In the rows, zero is written as 128.
Each run below is a few steps of one of 8 hidden systems, one row a step.
path 1, N:
[[141  89  90 127  99 150  89 140 108 139 183 112 172 110 139 160 142 129
  159 109 195 150]
 [153 145 144  94 101 116 143  74 134 114 137  64 104 123 145 114 113 165
  155 139  52 136]
 [ 91 171  95 165  92 100 116 132 187 137 130 153 182  99  93 148 111 136
  143 158 169 122]
 [147  88 147 130 163 126 116 126 145 131 167  98  84 153 100 179  76 150
  135  78 108 167]
 [137 137 157 132  65  99 105 160 108  98  85 128 150 101 136 108  69 129
   86 177 114 119]
 [177  97 100 132 119 136  95 121 111 142 176 116 172 109 142 167 145 122
  165  95 190 161]
 [172 164 148 101 114  98 143  69 141 113 111  86 115 120 141 118 113 155
  150 145  51 133]
 [114 168  91 168 121  95 111 134 182 137 117 167 186 112  90 168 114 128
  142 148 178 121]]
path 2, S (8 x 22):
[[203 103 183 132 138 114 147  98 120 129 151  93  89 102 145 107 122 107
  127  85 119 172]
 [166 171 148 161 123  73 134 125 143 132  62 176 159 101 123 102 120 105
   97 156 129 101]
 [212 121 137 129 158 124 114  96 120 132 137 144 151 128 148 188 129 117
  155  82 155 176]
 [182 144 146 136 170  68 140 119 139 121  77 110  95 144 106 109 110 131
  109 137  62  98]
 [182 119  94 133 154 116  84 154  88 124  92 166 185 144 138 175 138 113
  126 132 168 112]
 [197 107 120  97 160 113 128  96  97 126 133  63 100 146 146 115 156 139
  153 113  76 119]
 [132 167  79 123 130  97 110 133 120 121  67 149 178 141 127 129 148 141
  129 182 110  64]
 [154 111  84  90 148 153  99 107 109 123 160  95 146 160 143 193 145 158
  181 108 121 144]]
path 3, H, 8 rows:
[[ 95 152 131 135 102 111 167  98 180 135 160  71  90  99 104  73 134 140
  144 137  98 126]
 [ 63 138 153 157 129 152 132 132 170 154 138 203 120 133 102 165  87 138
  110 102 146 148]
 [144  83 166 128 152 130 141 164 126  96 160  68  72 132 115 121 100  96
  110 102 144 177]
 [149 116 172 167  82 109 127 128 111 164 117 175 140  75 141  74 118 110
   86 118 148 117]
 [145 156 158 105 131 170 160  90 128 103 141 139 140 116 174 148 159  92
  154 115 163 196]
 [143 175 145 154 142  75 177  91 188 134 115 106  98 105  99  82 135 119
  133 138  96 120]
 [114 150 149 152 179 135 134 136 157 132  96 213 134 154 112 184 106 113
  107 108 150 144]
 [190  94 144 124 185 102 136 161 108  93 116  75  87 143 121 116 132  85
  108 117 130 141]]
path 4, P:
[[138 129  96 144  97  77 119 160 151 105 140  47 139  97  93  92 120 117
  136 168 148 118]
 [146 114 118 130  93 133  73 111 118 153 145 166 173 128 133 198  80 173
  145 108 129 139]
 [141 140 131 102 128 117 137 152 146  55 134  43 118 130 121 142 101 106
  144 162 130 175]
 [168 104 117 171  85  80  77 145 123 163 133 146 170  90 107 131  89 140
  112 122 159 110]
 [161 135 140  81 122 158 115 113 104  78 134 103 146 143 166 189 108 130
  157 131 124 188]
 [169 144 107 160 104  58 123 146 157 116 123  79 153  85 101  94 123 107
  131 160 158 119]
 [169 133 129 122 121 136  86 103 114 138 124 178 179 137 148 209  93 156
  145 108 128 151]
 [166 153 128 114 147  93 142 150 145  58 103  56 124 128 120 127 119  92
  135 168 129 157]]
path 5, R (8 x 22):
[[ 84 144  69 120 114 113 104 124 155 137 131 104 141 151  94 148 110 187
  153 161  84  83]
 [ 63 123 108  98 115 161 108 169 135  84 140 103 131 161 115 181  82 150
  134 156 128 150]
 [105 109  83 110  85 126 111 149 130 105 177  36 134 115 115 116 127 140
  158 156 143 130]
 [ 98 110 131 105  40 163  97 116 107 137 172 118 152 105 153 139  94 169
  143 131 121 146]
 [116 176 140 107  75 135 149  87 166  97 154  89 148  93 145 134 116 133
  169 154 127 178]
 [105 139 138 162  83 106 127 103 191 155 175 116 125  93  90 137  74 160
  143 112 126 150]
 [120 120 174 140 112 140 137 144 158  99 163 116 112 107 120 157  74 102
  121 108 170 208]
 [176 100 145 160  99  97 132 121 141 142 176  81 123  73 120  93 124 103
  133 102 169 159]]
path 6, Y:
[[168 102 112 115 170 148 132 143 109 102 157  95 130 135 143 147 172  83
  150 104 189 170]
 [151 120 163 128 111 116 153  91 105 161 126 115  90 104 151  49 154 134
  113 118  77  99]
 [118 187 120 112 150 155 151 103 135 112  89 189 170 138 162 154 176 102
  144 145 155 138]
 [132 129 105 156 190  79 155 137 174 138 128  88  81 140  72  99 148 117
  128 123 117 100]
 [ 89 116 164 119 130 158 127 177  86 111  76 185 117 149 147 115 112 107
   68 148 124 110]
 [151  98  80 101 171 146 120 148 100 105 156  68 126 154 135 141 183 108
  161 121 158 134]
 [112 125 139 109  97 133 138  98  97 157 117 123 102 125 149  64 145 163
  115 140  55  77]
 [ 84 182  84 106 145 160 134 118 147 108 108 162 174 154 139 175 165 127
  159 158 150 129]]
path 7, N (8 x 22):
[[130 150  93  99 179 160 128 135 108  98  97 152 161 167 151 171 180 102
  147 142 159 131]
 [145 115  90 123 181 104 131 125 113 151 103 106  99 163 113  96 173 142
  128 131  77  61]
 [ 62 146 101 109 138 171 117 141 110 131  96 197 155 167 141 156 144 147
  121 149 123  94]
 [103  90  84 104 180 143 128 177 107 106 140  69  90 174 109 120 161 119
  128 134 130 106]
 [ 72 112 115 110  87 159 115 129  87 161 125 153 125 136 148  90 140 167
  110 146  88  68]
 [ 56 126  90  94 127 186 139 150 129  99 167  94 127 148 135 138 166 119
  155 145 164 145]
 [ 81 104 119 131 106 127 141 122 138 160 165  84  78 122 106  66 136 161
  126 126  85  89]
 [ 29 138 141 121  80 184 136 141 146 123 154 160 133 120 131 137 107 136
  123 138 154 154]]
path 8, R (8 x 22):
[[209 136 167 130 184 111 135 106 111 122  81 167 125 146 148 156 127 104
  113 100 114 147]
 [198 136 119 160 178  61 121 136 130 139  73 148 137 133 104 121 132 110
  107 132 121  86]
 [174 104 119 129 193 121  96 148  93 135  87 175 137 174 126 179 125 126
  110 105 125 108]
 [185 125 104 108 176  97 115 153  88  99  70 101 129 161 136 123 151 113
  117 156 101  91]
 [150 117  75 120 143 115  78 140  87 147  91 158 168 161 131 155 140 157
  127 145 109  63]
 [135 146  95  79 160 136 114 131 101  88  85 112 139 183 141 171 130 149
  144 163  79 110]
 [108 136  61 118 123 100  93 155 127 116 106  96 152 155 100 139 120 163
  140 178 100  70]
 [ 92 112  85  88 121 163  87 156 107 101 138 108 146 173 128 190 106 167
  147 147 115 126]]
path 9, S:
[[166  90  78 100 152 135  98 121 106 127 168  70 134 153 131 170 150 151
  176 107 128 132]
 [110 138 104 102 114 112 117 137 104 116  87  99 122 149 127  96 123 162
  117 181  56  65]
 [109 127  63 103 111 156  95 147 112 108 149 110 184 139 138 174 151 134
  167 153 173 132]
 [101 115 112 100 101 132 127 105 132 135 164  59  91 138 119 109 117 181
  152 135  58 109]
 [ 54 151  96 118  85 146 107 173 132  96 110 139 170 133 120 145 106 135
  120 189 149 114]
 [103  83 114 117  96 157 115 130 131 133 209  64 109 120 121 137 117 150
  157 102 141 161]
 [ 61 142 151 127  64 129 136 151 135 114 112 121 117 108 124  78  88 140
   93 176  99 109]
 [100 122 124 138  81 157 117 142 146 118 180 122 162  95 131 154 117 111
  148 123 208 181]]
path 10, Y:
[[161  92 134 105 156 123 101 189  81  74  97  96 118 164 132 149  96 107
   99 146 126 135]
 [177  83  93 109 101 123  88 135  55 144 132  97 150 123 159 101 158 141
  131 134 122  86]
 [152 160 110  92 124 133 117  65 113 139 106 143 151 147 159 153 143 175
  163 137  62 106]
 [110 186  80 141 122  81 123 124 183 120  99 119 163 128  89 140 120 148
  149 179 113  92]
 [ 98 106 114 156 150 110  93 175 144 141 113 164 121 162  78 171  70 152
   97 125 119  99]
 [138  84 127 101 111 138  89 182  90  80 137  75 126 146 129 161  74 131
  117 143 130 152]
 [155  86 105 115  65 136  83 114  79 158 168 103 157 105 156 119 132 166
  147 120 124 111]
 [140 172 128 106  97 134 123  54 149 139 133 141 157 122 149 169 114 178
  174 127  81 143]]
path 11, P (8 x 22):
[[155 111  98 110  84  99  77 125 106 132 130  88 149 130 123 143  87 185
  140 151  77  97]
 [100 132  81 103  94 137  89 166 126  85 138  86 171 139 122 170 103 141
  151 174 150 136]
 [163  93  91 134 113  87  83 144 134 132 159  63 134 127  92 157  83 162
  146 126 118 122]
 [120 129 131 108  64 129  86 150 117  91 128 106 164 123 133 168  58 156
  129 164 119 150]
 [161  93  93 130 111 107  88 168 124 103 164  60 150 115 111 155 106 121
  147 133 178 153]
 [176 126 134 122  60 100  87 108 124 124 143 100 162  98 136 154  68 166
  146 138 108 148]
 [144 142 108 121  99 121 104 151 145  81 140  94 180 110 126 175 102 110
  154 156 184 178]
 [211 116 127 150 116  71  94 118 142 129 142  93 149 103 108 162  80 140
  144 113 132 150]]
path 12, H, 8 rows:
[[ 77  86 167 137 109 170 110 166 114 135 147 173 111 135 124 151  73 135
   87 102 146 150]
 [138  84 155 127  94 142 136 149 105 115 179  66 101  92 142  83 131  97
  121 112 167 164]
 [119 148 174 147  65 137 146  78 136 168 144 171 139  73 156  90 129 134
  124 113 129 139]
 [ 97 172 155 121 136 153 175 102 186  94 151 118 114 119 128 152 127 103
  154 122 151 197]
 [138 134 161 180 155  76 153 122 188 150 131 128  84 113  75 108  94 122
  106 103 118 132]
 [146 115 183 146 154 139 127 159 116 111 102 190 127 133 137 161  89  90
   83 103 162 168]
 [209 116 152 136 142 100 146 129 106 113 124  89 121  96 147  85 162  74
  122 120 157 148]
 [163 184 151 138 125 116 147  73 129 149  82 198 161 105 162 114 159 119
  128 131 118 117]]
path 13, L (8 x 22):
[[138 134 126 155 142 118 104 139 105 163  77 225 166 133 132 140 132 125
   97 127 142  86]
 [203 113 117  93 165 133 123 126  75  98 114  95 141 142 169 137 175  97
  145 126 138 138]
 [134 170 110 129 113  96 138  95 128 149  80 147 147 119 136  81 162 146
  125 167  81  61]
 [117 156  90 103 189 162 134 111 134 118 116 160 149 173 138 190 174 124
  163 122 142 134]
 [134 126 106 112 169  93 138 156 123 102  94  69  88 164 102  97 134 131
  116 160  76  82]
 [ 68 114  87 124 129 163  97 158  96 154 111 189 155 158 129 144 147 148
  115 139 141  77]
 [131  94  97  80 136 160 128 139  86  98 157  48 110 149 154 112 173 123
  154 134 123 133]
 [ 52 152 110 124  88 137 142 108 144 156 130 135 120 119 122  77 145 163
  128 158  88  75]]
path 14, J, 8 rows:
[[205 114 145 133 100 109 110 121 121 107 151  95 156  91 144 152 105 108
  144 113 168 187]
 [156 135 160 159  91  75 126 124 124 155  94 145 125  89 123  67 103 134
   89 142  97  88]
 [175 178 152 125 118 126 129  75 141 121 105 179 178 111 160 178 118 124
  148 123 136 169]
 [187 135 136 165 154  48 130 136 170 119 112  89 109 116  81 120  92 117
  118 132 115 126]
 [156 142 142 133 138 119 102 142  96 126  59 209 169 143 147 158 106 123
   94 144 125 107]
 [222 125 108 123 135  88 110 123 116 103 129  70 157 113 137 144 137 110
  156 132 147 150]
 [150 150 117 138 116  79 118 119 113 147  70 147 141 123 126  86 132 149
  105 163  77  57]
 [166 177  99 109 137 124 116  86 143 113 111 142 185 137 145 196 137 141
  177 141 128 148]]
path 15, J (8 x 22):
[[164 143 105 114 120  97 104 133 152  82 131  67 153 135 109 184  84 144
  162 152 122 159]
 [124 109  91 159 107  87  79 163 118 159 102 153 155 127  95 125  99 156
  101 148 125  63]
 [169 124 119  92  86 141  83 104  93 117 137 122 177 128 165 185 101 162
  157 131 117 152]
 [132 138 100 151  73  70 112 133 158 133 136  77 146  89  94  95  98 151
  135 165 118 100]
 [125 143 132 135  96 132  93  94 132 165 119 199 168 129 133 181  88 181
  134 118 102 118]
 [154 129 128 133  98  93 105 141 162  92 149  67 140 112 100 166  62 136
  143 142 137 171]
 [128 105 128 168  89  97  83 156 113 168 109 180 155 109 108 121  83 150
   86 131 132  85]
 [185 127 150 110  77 133  99  98 107 112 144 118 168 102 167 169  91 141
  150 121 129 178]]
path 16, L (8 x 22):
[[ 96 176  81 153 141  82 134 140 198 116 113 108 145 127  72 137 123 131
  144 169 138 107]
 [126  87 116 119 165 139  88 146 115 135 134 138 110 183 106 196  82 168
  124  97  99 123]
 [115 111 121 110  79 126 103 189  87  79 112  85 147 118 139 106 104 115
  102 183 144 123]
 [128 106  82 133  80 134  94  95 120 181 181 124 164 104 133 130 150 173
  167 110 138 104]
 [105 168 152  82 101 161 152  88 146  87 138  92 117 133 153 149 109 148
  159 148  86 176]
 [ 86 154  98 171 131  86 134 146 204 134 141 111 129 117  62 134 103 132
  137 145 148 121]
 [127  76 146 122 146 148  93 151 111 132 146 136 103 162 116 190  62 155
  113  87 110 150]
 [129 109 139 129  62 116 109 180 100  93 127  89 150  90 135  92  98 104
  100 171 163 136]]

Name the system that made each run.
path 17 (2 x 22):
[[141 155  94  97 156 155 132 132 111  88 111 127 170 144 159 162 180  93
  159 150 173 149]
 [136 120  94 131 146 105 128  85 150 177 156  95 100 141  99 119 142 181
  160 105  71  87]]
 | S
path 18, 2 rows:
[[171  67 156 134 128 129 124 145  68 152 138 119  97 115 151  70 149 104
   95  97 134 115]
 [156 172 137 124 108 122 156  98 111 126  93 149 159  92 173  75 189  93
  130 154 143 118]]
 | S
path 19, 2 rows:
[[114  92 164 104 146 165 108 165  90 104 113 150  99 171 139 172  73 138
   93 115 102 148]
 [130 106 104 143  82 109 109 178 107 117 137  89 157  91 126  78 145  97
  113 160 186 111]]
 | L
path 20, 2 rows:
[[151 179 149 127  66  98 137  70 153 130 118 119 149  84 143 103 106 153
  143 156  86 131]
 [111 167 137 158 129 115 127 102 197 139 138 171 146 123  95 193  82 145
  145 112 143 164]]
 | R
path 21:
[[160  99 114 156 151 102 140  95 151 176 181  88  95 111 103 100 158 135
  153  80 128 120]
 [110 161 165 115 118 141 131 122 103 123  59 204 143 140 157 124 113 132
   91 156  92 102]]
 | S
path 22 (2 x 22):
[[100 153 123 143  85 146 145 129 137 129 144 151 172  80 148 104 166  89
  136 144 206 148]
 [171 123 150 132 160 119 154  63 153 160 164 102  82 126 125 125 140 145
  156  73  89 147]]
 | L
path 23 (2 x 22):
[[115 118 180 140  95 139 156 158 116 107 133 119 109  87 143  66 126  76
   90 136 169 156]
 [144 142 157 168  84 115 146  93 151 165 154 156 147  62 138  91 142 107
  131 107 170 147]]
 | S
path 24:
[[108 170 145 158 116 115 165 134 187 103 136 122 141  87 111 113 131  80
  132 146 190 173]
 [169  98 158 164 163 101 125 104 151 173 149 147  89 133  99 147  94 146
  120  63 107 132]]
 | L
path 25, 2 rows:
[[101  78 135 162 126 155 110 152 127 172 176 173 121 120 115 147 117 123
  111  75 186 144]
 [146 116 183  98 115 155 151 110 122  92 159  76  87 117 155 126 106 115
  136 109 112 198]]
 | Y
path 26, 2 rows:
[[160 138 150 150 190 114 139 113 125 160  78 211 120 150 126 137 145 116
  100  99 113 104]
 [178 127 137 117 183 125 136 157  83  97  74 141 131 148 154 119 168  74
  103 137 151 122]]
 | L
path 27 (2 x 22):
[[ 69  95 140 115 123 175 151 112 115 165 168 122  71 137 135  86 152 153
  125  98  94 111]
 [ 30 129 134 129 102 173 159 126 148 150 167 134  95 117 123  86 148 134
  123 127 132 123]]
 | P
path 28, 2 rows:
[[146 103  88 130  80  98 109 141 125 123 171  41 142  93 116  93 134 133
  150 148 149 119]
 [110 145 132 120  72 145 118  63 152 159 168 138 146 109 140 156 103 183
  167 112  96 146]]
 | N
path 29:
[[ 91  95 108 137  83 130 107 115 123 182 166 118 109 119 113  95 120 185
  128 116  89  80]
 [ 44 118 133 100  85 193 117 151 119 107 160 133 131 138 141 155 100 144
  129 138 144 158]]
 | H
path 30:
[[ 90 109 168  86 108 199 128 144  72 104 120 158 120 145 180 136 118 122
  101 129 124 152]
 [124 173  88 124 116 112 160  96 153 130 132  87 141 101 132  74 198 118
  165 161 133 104]]
 | R
path 31, 2 rows:
[[121 124 180 132 142 141 118 163 114 107  83 195 123 152 131 168  70 115
   79 126 123 146]
 [191  83 124 128 143 113 109 176  72 110 119  99 137 121 144 107 148  83
  105 128 171 128]]
 | N
path 32:
[[ 79 161 101 137  96 122 129 167 131 112  93 147 167 109 124  94 149 106
  110 191 165  91]
 [ 94 111  96 107 162 175 131  95 132 159 178 125 106 164 129 163 163 164
  171  85 114 129]]
 | R
path 33:
[[123 128  82  89  85 158  96  98 106 131 162 102 170 130 157 163 142 174
  181 136 118 129]
 [ 78 159 104  99 109 123 133 123 161  94 131  68 115 147 106 135 100 168
  151 173  73 119]]
 | S
path 34 (2 x 22):
[[ 74  90 166 128 143 186 144 138 101 159 142 181  86 146 144 113 136 125
   94  87 126 129]
 [ 92 125 152 107 123 161 165 166 102  90 120 105 102 120 155  66 164  78
  101 154 154 137]]
 | N
path 35, 2 rows:
[[188 113 158 127 137 135 112 122 124 107 145 132 144 121 145 191  97 109
  139  94 168 200]
 [179 126 155 154 139  60 138 131 143 131 101  94  92 112 100  82  99 123
  100 132  86 106]]
 | S
path 36, 2 rows:
[[101  97  99 127 157 156 153 131 115 153 167 100  94 133 129  78 205 111
  140 106 151 107]
 [ 68 152 157  93 138 181 174 104 118 121 115 146  88 149 159  95 163 129
  121 133  84 122]]
 | Y
